In the data rows, the value 128 means zero.
Here are some points, one per row:
[153, 127, 168, 133, 173, 138, 174, 121, 175, 35, 135, 155, 57, 95, 129, 140, 93, 169, 162, 165, 84, 185, 120,
 85, 65, 60, 124, 125, 141, 165, 129, 121]
[144, 131, 93, 109, 89, 142, 170, 178, 147, 135, 101, 122, 173, 255, 100, 122, 64, 154, 115, 203, 86, 64, 135,
 120, 143, 89, 113, 160, 104, 204, 107, 202]
[115, 97, 146, 85, 123, 82, 169, 104, 201, 138, 173, 176, 214, 86, 94, 153, 134, 67, 197, 142, 85, 98, 130,
 95, 122, 138, 124, 122, 194, 185, 183, 134]
[134, 121, 73, 99, 132, 130, 153, 142, 94, 148, 181, 68, 88, 126, 110, 153, 108, 175, 100, 106, 77, 46, 171,
 116, 122, 148, 145, 76, 114, 76, 134, 178]
[134, 142, 111, 156, 79, 122, 200, 76, 102, 122, 113, 86, 185, 115, 120, 132, 125, 110, 100, 123, 149, 149, 134,
 213, 118, 140, 95, 187, 208, 91, 144, 113]
[66, 70, 114, 118, 166, 110, 146, 127, 154, 91, 135, 150, 87, 233, 144, 128, 55, 79, 113, 124, 122, 133, 186,
 165, 125, 119, 131, 181, 97, 145, 127, 80]
[90, 139, 127, 114, 80, 104, 64, 160, 50, 71, 132, 122, 174, 99, 111, 134, 144, 158, 151, 132, 70, 189, 164,
 144, 88, 156, 79, 91, 84, 158, 123, 128]
[49, 131, 77, 126, 84, 122, 84, 147, 68, 101, 103, 128, 98, 173, 120, 151, 143, 190, 146, 148, 163, 121, 234,
 54, 134, 129, 64, 89, 176, 90, 116, 118]
[160, 149, 73, 143, 121, 123, 130, 141, 74, 181, 117, 116, 183, 81, 84, 144, 119, 28, 140, 100, 89, 134, 105,
 69, 183, 166, 116, 172, 108, 82, 98, 94]
[125, 135, 104, 151, 106, 105, 226, 103, 168, 107, 154, 115, 94, 126, 93, 121, 81, 121, 110, 214, 208, 145, 108,
 171, 140, 199, 132, 131, 80, 91, 172, 138]
[112, 145, 118, 105, 167, 157, 43, 106, 109, 104, 174, 58, 137, 113, 129, 135, 69, 139, 183, 159, 131, 122, 156,
 150, 172, 152, 112, 221, 133, 44, 60, 121]
[192, 180, 123, 71, 133, 151, 125, 121, 146, 112, 142, 77, 120, 157, 107, 207, 147, 71, 68, 94, 140, 164, 157,
 108, 153, 135, 121, 195, 26, 128, 124, 142]
[160, 162, 119, 92, 121, 161, 118, 73, 123, 133, 57, 211, 142, 109, 114, 148, 218, 142, 125, 123, 146, 107, 118,
 122, 179, 91, 179, 117, 104, 133, 136, 172]
[98, 163, 121, 126, 159, 60, 113, 102, 119, 168, 144, 81, 94, 140, 80, 152, 121, 112, 127, 174, 188, 86, 89,
 101, 68, 114, 167, 87, 63, 103, 91, 225]
[73, 64, 116, 183, 85, 161, 168, 178, 81, 119, 174, 99, 115, 94, 153, 136, 59, 112, 125, 73, 145, 92, 116,
 118, 143, 126, 184, 136, 119, 77, 99, 110]
[71, 221, 180, 54, 125, 79, 128, 177, 116, 108, 129, 194, 133, 120, 144, 87, 106, 108, 148, 130, 112, 171, 118,
 159, 113, 151, 184, 161, 198, 153, 128, 151]
[139, 127, 95, 162, 75, 104, 162, 173, 115, 115, 132, 84, 139, 120, 128, 142, 80, 80, 126, 142, 84, 195, 80,
 115, 194, 51, 137, 142, 109, 114, 141, 82]
[119, 153, 142, 131, 215, 130, 92, 82, 158, 124, 176, 189, 135, 178, 193, 72, 158, 118, 83, 156, 161, 143, 103,
 119, 95, 168, 135, 83, 108, 112, 107, 153]
[182, 199, 100, 54, 122, 91, 159, 178, 128, 91, 139, 190, 50, 90, 143, 153, 85, 92, 111, 60, 159, 95, 150,
 136, 125, 124, 46, 140, 72, 99, 112, 148]
[177, 154, 203, 113, 79, 137, 158, 148, 87, 163, 153, 152, 123, 134, 99, 113, 141, 134, 167, 52, 84, 45, 135,
 131, 80, 84, 127, 154, 156, 111, 122, 136]
[150, 210, 155, 112, 109, 154, 196, 70, 180, 131, 176, 123, 92, 115, 152, 141, 106, 148, 137, 162, 181, 126, 186,
 92, 93, 93, 166, 114, 152, 113, 107, 117]
[203, 127, 157, 161, 173, 121, 144, 89, 114, 137, 156, 154, 57, 178, 53, 181, 154, 94, 140, 168, 99, 82, 109,
 101, 19, 162, 61, 119, 179, 172, 158, 59]
[60, 89, 107, 64, 147, 105, 180, 150, 111, 139, 131, 181, 178, 116, 5, 150, 59, 170, 163, 139, 153, 211, 130,
 179, 148, 112, 85, 144, 105, 155, 132, 137]
[114, 111, 123, 149, 87, 142, 79, 201, 169, 54, 100, 76, 92, 55, 77, 151, 184, 170, 114, 122, 71, 55, 85,
 120, 192, 126, 137, 191, 167, 57, 181, 149]
[157, 118, 111, 100, 146, 214, 121, 182, 133, 125, 93, 116, 113, 79, 154, 167, 112, 156, 31, 103, 185, 120, 66,
 123, 139, 114, 133, 79, 186, 180, 97, 73]
[185, 143, 169, 104, 54, 116, 113, 71, 115, 157, 184, 140, 193, 137, 205, 131, 140, 202, 171, 114, 112, 147, 98,
 147, 135, 114, 197, 106, 128, 193, 97, 131]
[129, 191, 194, 95, 94, 174, 124, 170, 111, 138, 54, 136, 192, 63, 106, 99, 106, 125, 215, 140, 159, 74, 106,
 100, 106, 103, 110, 177, 127, 116, 169, 30]
[91, 137, 96, 103, 149, 45, 143, 82, 147, 139, 177, 91, 83, 128, 167, 89, 176, 66, 116, 123, 134, 148, 26,
 58, 214, 187, 105, 131, 94, 114, 91, 137]
[114, 51, 161, 173, 107, 76, 127, 109, 168, 162, 35, 93, 137, 132, 151, 62, 115, 166, 129, 105, 193, 151, 135,
 64, 87, 170, 137, 210, 95, 183, 111, 150]
[143, 151, 188, 121, 93, 170, 109, 105, 90, 99, 101, 126, 150, 132, 69, 173, 97, 186, 127, 98, 167, 186, 105,
 121, 165, 123, 62, 50, 127, 79, 195, 120]
[153, 180, 198, 85, 149, 93, 191, 107, 129, 136, 144, 119, 138, 120, 142, 196, 147, 109, 61, 147, 178, 108, 103,
 101, 63, 105, 147, 112, 242, 79, 57, 105]
[115, 125, 153, 166, 129, 147, 87, 114, 134, 101, 77, 91, 135, 156, 137, 208, 117, 161, 114, 85, 111, 140, 85,
 103, 164, 228, 97, 117, 42, 145, 111, 92]
[180, 160, 192, 198, 145, 173, 106, 139, 158, 118, 125, 127, 106, 120, 90, 76, 105, 124, 103, 151, 183, 139, 160,
 209, 210, 193, 37, 115, 180, 153, 121, 179]
[147, 132, 141, 95, 142, 160, 168, 40, 169, 136, 92, 60, 167, 81, 138, 29, 95, 133, 193, 66, 82, 169, 163,
 122, 185, 178, 91, 87, 216, 126, 97, 71]
[156, 69, 151, 110, 225, 112, 90, 100, 103, 97, 89, 142, 203, 14, 43, 99, 115, 138, 137, 125, 97, 79, 155,
 147, 190, 61, 142, 145, 136, 101, 193, 61]
[144, 144, 109, 134, 150, 80, 62, 193, 139, 160, 132, 143, 71, 172, 238, 47, 210, 91, 215, 184, 171, 135, 148,
 122, 96, 119, 177, 149, 145, 116, 160, 123]
[76, 88, 153, 107, 171, 115, 164, 118, 84, 177, 108, 136, 60, 191, 180, 180, 175, 158, 102, 142, 78, 132, 121,
 171, 172, 160, 150, 111, 115, 168, 112, 134]
[112, 101, 157, 124, 97, 212, 61, 119, 137, 65, 161, 91, 167, 42, 136, 186, 130, 77, 128, 113, 111, 190, 174,
 149, 162, 107, 146, 159, 148, 167, 147, 154]
[58, 241, 89, 211, 158, 136, 109, 180, 97, 147, 179, 127, 100, 99, 116, 102, 159, 99, 136, 122, 85, 119, 102,
 145, 149, 134, 171, 159, 64, 169, 120, 41]
[140, 51, 106, 122, 162, 143, 132, 144, 97, 154, 152, 145, 82, 234, 142, 76, 180, 206, 131, 102, 139, 173, 53,
 107, 162, 72, 182, 52, 135, 64, 94, 155]
[137, 133, 122, 210, 120, 120, 196, 136, 156, 180, 90, 178, 140, 50, 147, 119, 215, 217, 111, 126, 113, 133, 152,
 160, 155, 143, 141, 138, 166, 115, 108, 139]
[184, 88, 204, 49, 109, 67, 119, 93, 89, 149, 219, 155, 127, 91, 146, 80, 180, 173, 116, 202, 89, 104, 156,
 79, 129, 161, 142, 160, 91, 164, 166, 68]
[120, 138, 86, 140, 126, 185, 150, 58, 61, 178, 54, 107, 91, 111, 92, 71, 232, 139, 35, 130, 159, 154, 115,
 151, 116, 71, 119, 174, 155, 183, 133, 97]
[114, 41, 92, 150, 81, 108, 125, 130, 233, 117, 143, 205, 76, 217, 173, 111, 180, 140, 172, 166, 121, 68, 97,
 165, 102, 161, 194, 123, 54, 111, 29, 115]
[162, 103, 94, 107, 113, 161, 111, 100, 98, 143, 125, 147, 152, 139, 57, 134, 121, 71, 168, 127, 164, 208, 99,
 111, 58, 108, 82, 145, 192, 187, 105, 148]
[68, 96, 127, 100, 118, 87, 91, 134, 181, 171, 146, 107, 135, 161, 95, 156, 121, 137, 177, 96, 188, 74, 218,
 156, 142, 142, 117, 123, 105, 98, 100, 115]
[176, 103, 36, 147, 100, 137, 108, 148, 82, 124, 128, 132, 120, 142, 177, 107, 61, 115, 74, 157, 134, 123, 99,
 139, 104, 181, 135, 70, 83, 130, 110, 194]
[159, 141, 79, 147, 182, 182, 111, 120, 180, 189, 148, 156, 146, 96, 128, 190, 131, 199, 27, 116, 131, 147, 127,
 89, 117, 159, 173, 158, 188, 146, 201, 137]
[104, 171, 64, 54, 108, 126, 65, 28, 210, 156, 60, 188, 62, 139, 174, 75, 119, 133, 60, 117, 55, 141, 90,
 114, 41, 94, 111, 115, 189, 66, 136, 103]
[72, 105, 129, 71, 154, 178, 181, 235, 150, 113, 116, 120, 175, 59, 164, 53, 152, 115, 137, 147, 92, 72, 188,
 72, 126, 148, 122, 133, 113, 142, 139, 202]
These points spread out most along one direction. Take the direction at right angles to it along which they spread out most. Go by this last direction. For each point below, how far along it does it lie, from 0 to 99? 50 is the average, and the first point above lies past it. One standard deviation of the points above along it is 16.
[111, 122, 162, 181, 109, 186, 104, 83, 190, 134, 202, 140, 126, 163, 114, 105, 46, 78, 95, 101, 126, 67, 87,
 83, 158, 83, 138, 114, 92, 85, 129, 163] : 39
[86, 103, 139, 174, 78, 170, 147, 138, 118, 199, 166, 109, 77, 182, 125, 132, 144, 66, 193, 148, 125, 133, 106,
 148, 119, 137, 81, 31, 87, 118, 98, 171] : 36
[131, 92, 113, 210, 159, 92, 112, 140, 136, 25, 140, 116, 201, 178, 126, 85, 160, 124, 79, 115, 140, 113, 113,
 91, 99, 125, 139, 60, 64, 125, 112, 122] : 38
[139, 107, 154, 149, 125, 129, 115, 114, 68, 104, 163, 159, 123, 216, 47, 112, 115, 110, 108, 98, 180, 197, 184,
 178, 198, 138, 156, 119, 154, 146, 191, 142] : 43
[138, 99, 164, 133, 130, 142, 172, 184, 186, 121, 132, 73, 148, 227, 160, 117, 169, 82, 50, 97, 164, 132, 100,
 208, 43, 115, 40, 186, 93, 97, 150, 165] : 45
[130, 67, 130, 200, 146, 102, 169, 127, 117, 102, 133, 84, 84, 160, 55, 139, 122, 137, 194, 29, 80, 198, 145,
 145, 49, 185, 173, 74, 96, 112, 154, 195] : 36
[132, 97, 117, 152, 175, 145, 144, 138, 112, 124, 122, 244, 140, 107, 226, 174, 137, 132, 103, 146, 132, 120, 175,
 82, 100, 120, 115, 129, 100, 64, 167, 131] : 55
[142, 207, 159, 145, 211, 170, 129, 215, 167, 161, 111, 92, 185, 119, 144, 77, 143, 121, 164, 122, 95, 97, 181,
 158, 154, 37, 153, 96, 87, 141, 64, 132] : 45
[124, 95, 160, 160, 78, 141, 72, 187, 159, 181, 66, 86, 103, 57, 105, 203, 90, 82, 111, 165, 62, 195, 166,
 118, 143, 134, 167, 141, 125, 151, 148, 69] : 40
[77, 96, 117, 192, 143, 126, 63, 88, 37, 69, 49, 100, 190, 119, 145, 123, 68, 89, 150, 162, 87, 128, 131,
 132, 117, 132, 75, 141, 140, 148, 148, 177] : 34
[154, 163, 114, 158, 131, 94, 123, 104, 123, 153, 129, 136, 131, 96, 195, 152, 119, 209, 244, 130, 102, 114, 64,
 129, 125, 77, 120, 143, 137, 178, 186, 86] : 63
[137, 182, 115, 40, 104, 56, 59, 74, 95, 70, 84, 117, 151, 145, 209, 131, 136, 85, 197, 134, 182, 73, 78,
 202, 102, 108, 203, 87, 144, 161, 139, 114] : 60
[144, 87, 75, 132, 143, 66, 109, 166, 121, 160, 108, 124, 123, 75, 162, 151, 170, 172, 38, 99, 172, 108, 175,
 184, 153, 103, 121, 110, 232, 183, 143, 118] : 63
